One turning vector, and how many ticks it has turned:
The counts run from 0 to 280.
[ 28   9 -21  -6 -12   9 -19   7  25 -16 -14   4   9 -20 -13 -13   1 -18
 -11  -1  14  -2 -37  25  -1   4  -9   2 -22  12 -18 -16] => 142
[ 27   4  -7   0 -22  21   1  13  14  21  -6   2   0 -18 -33  -5   5 -10
 -24  -3  15 -11 -32  15 -10  -1  -4  -4 -33   1 -11 -10] => 145
[ 21  11   6   9   8 -17 -23  -5  -2  23  11  -2  -3  -5  -3  15  22 -26
  10   8  20  -4   5 -11  11 -13  -1 -33   2  30 -12  24] => 133
[-19 -11  -5   2  -5 -19  10 -17 -15   2   0  25 -16  19  -9  17  15  -5
   3   2  44   1  11 -16  11  -7 -14 -20   7 -25 -15   8] => 177
[ -2 -13   6   9 -30  25  21 -10   9  -2   9  14 -19 -10  19 -13  -6  28
  13 -14   6 -20 -13 -16 -22  16 -19   2 -24 -12   0   0] => 151
[ -9  12  16  -6 -19  -9   4 -11 -10  28 -11 -12   8  10  -5  29 -11  -3
 -20  -5  -3   0  11 -20 -33   8  27   6   5  -2  22  29] => 120
[ 20  -5   6  -9 -13 -12 -32 -20  29 -11   9  20  -6  11  10  17   6 -18
   3  -2  -6  26  17  -2  18  11  -8 -25  15  25  -4  14] => 11
[ -8   9   1   1 -15 -24  -7 -18  13   5  -7   5   1  15   3  15 -17   6
  -3  12  11  34  22 -30 -26   2  19  -3  23  -8   3  26] => 248
[  4 -24  32   1   7  -6  -9 -13  14 -13  18   3 -21   0  28   4 -10   7
  18   5 -10  17  31 -27  14  -9 -10 -17   8  20  11  10] => 207
[ -4   9  -5  13   5  30   6  21  -8   0   6 -15   8 -22  -4 -35   8  34
   9   4 -27 -23 -12  14  15   1 -11  10  -5  13   8 -13] => 31
[ 12   6 -22 -10 -19  -5   3  11   2  28   9  20 -17  37  -1   0  20 -10
 -10 -17   0  13 -13   7 -22  29  11  -3   2  -1 -22  -9] => 65
[  1  -9  13   6   5  -2   3 -11  10 -34  -3  30   2 -15  10  -4 -13 -14
  -6  -8  29  19  -6   5  11   4 -11  -6   0 -47   5 -23] => 97
[ -5  19   4  -1 -13 -18  -4  -6   7  28  -3  -1  10  15 -15  26 -14   6
 -12  10  -2  29  18 -22 -25  -4  24  -4  29  -4   8  31] => 246
[  5 -22  18  -3  15  -4 -17  -9  16 -31  12   2  -6 -14  26  -5 -10   2
  20  11 -14  17  25  -7  26 -11 -15 -12  13  21   9   1] => 209
[-14  14   8  26  -5  23  13  18 -23  11 -11 -10  -5 -14 -25 -29  16  22
 -17   4  12 -15  -8  10  13   1  -1   3 -15 -24   6 -22] => 228
[-12  16   1   8  -4   2   6  -3 -28  -5  11  21   0  12  33  -6  21   4
  12 -27 -19 -24  -6   5   0  42  -2   0   7 -12   8  -5] => 109
[  8 -17  16  -4  20  -4 -24  -3  19 -33   6  -2   1 -18  20  -7  -8  -1
  16  13 -14  15  18   2  35 -16 -13  -9  12  25  10  -3] => 210
[-12  24  -7  -9   0   0   1  13 -21  -2 -24 -22  30   0  -3  -1   0   0
 -20  -7 -29 -11 -15  21 -12  13  23  31   5   9  21   1] => 115
[-10   7 -29 -10   9  -7  -1  19 -26 -10 -13  -7  -7  17  -9 -18  36 -11
   1  -1   3 -19 -14  25  26   0  -5   6  -9  22 -21 -16] => 185
[-14   8   1   6  12 -13   9   4  -3  13 -10 -14  17  -7 -36   8 -17  11
  -9  31  22  15  13 -10  -3 -37  10   0  20 -16   2  13] => 47
[ 26   7 -23  -6   1  11  -1  24  20  -4   1   0   6  -5  -3 -27   1  -9
  -8  -4  -7   4 -37  28 -13   5   3  12 -17  11 -19 -29] => 268
[-17   6 -10  -5   9  -5   4  -2  10 -18 -19 -13  27 -16 -19  -3 -32  20
  -9  25  -2  20   7  -4 -10 -24   8  21  27 -16  13   7] => 44
[  2  -8  10  23 -30  26   4  -8  10   0  11  22 -30  -7   9 -28  10  24
   6  -8  11  -4  -3  -9   1  22 -20 -14 -17 -15  -5 -14] => 25
[ -8 -19  14 -20  -6  10   9  11   3  -6 -23 -36 -13   0  -9  -8 -18   8
 -22  13  -9   6   7  -6 -15 -18  17  22 -26  25  14  -8] => 199
[-14   3 -11  13   9 -26  -5 -16  -6  -7   7  21 -10  16  12  -2   9   4
  24  11  33  16  17 -21   4  -5  -6 -17  26 -16 -21   8] => 53
[ 21  -2  13  -4  -4 -15 -26 -12  12  13  15   9  -8  10   2  25  14 -17
   3   5  -7  18  26  -8  17   0  -1 -29  15  33  -1  27] => 9
[-16  -6 -17 -20   8 -14   4 -14  16 -34 -14   6  33  -9 -14  18 -25   0
  -8  13   7   9   0   9   6 -23  -9  16  26 -16   2   8] => 169
[  2 -14  16  -5   6  12  21  27  -9  25   0 -32 -19   5  -5 -18  -9   8
  -8   5  -3  -3  -2 -13 -29 -18  19  13 -27  16   5  -7] => 75
[ 28   9 -17  -5 -11  -7 -29 -13  30 -27   1  25   6  -8  18  -4   8 -24
   7  -5   9   6 -21  15   4  18 -12 -11  -6  14 -19  -4] => 139
[-20  14   6  17 -13   8  10  -1 -26  11  16  10  -4  10  21 -13  19  35
  15 -13 -24 -15  13  -9  -2  32  -1   0  17  -9  10   5] => 234
[  5 -14   6  10 -33  25  20  -9  12  10  11  17 -20  -6   8  -7  -2  22
   1 -18   7 -19 -14 -18 -24  19 -15  -4 -27 -14  -3   0] => 150
[ -8   5  -2  17  -4  29   3  11   0 -19   3  -6  -5 -21  12 -44   5  38
  16   1 -17 -20 -13  10  11  10 -16  10 -11   8   2 -20] => 29
[-20 -10 -10   3  -6 -17   8 -20 -14  -7   0  26 -20  21   1  11  20  -3
   9  -1  41  -2  11 -15  14   2 -15 -16   6 -21 -19   5] => 178
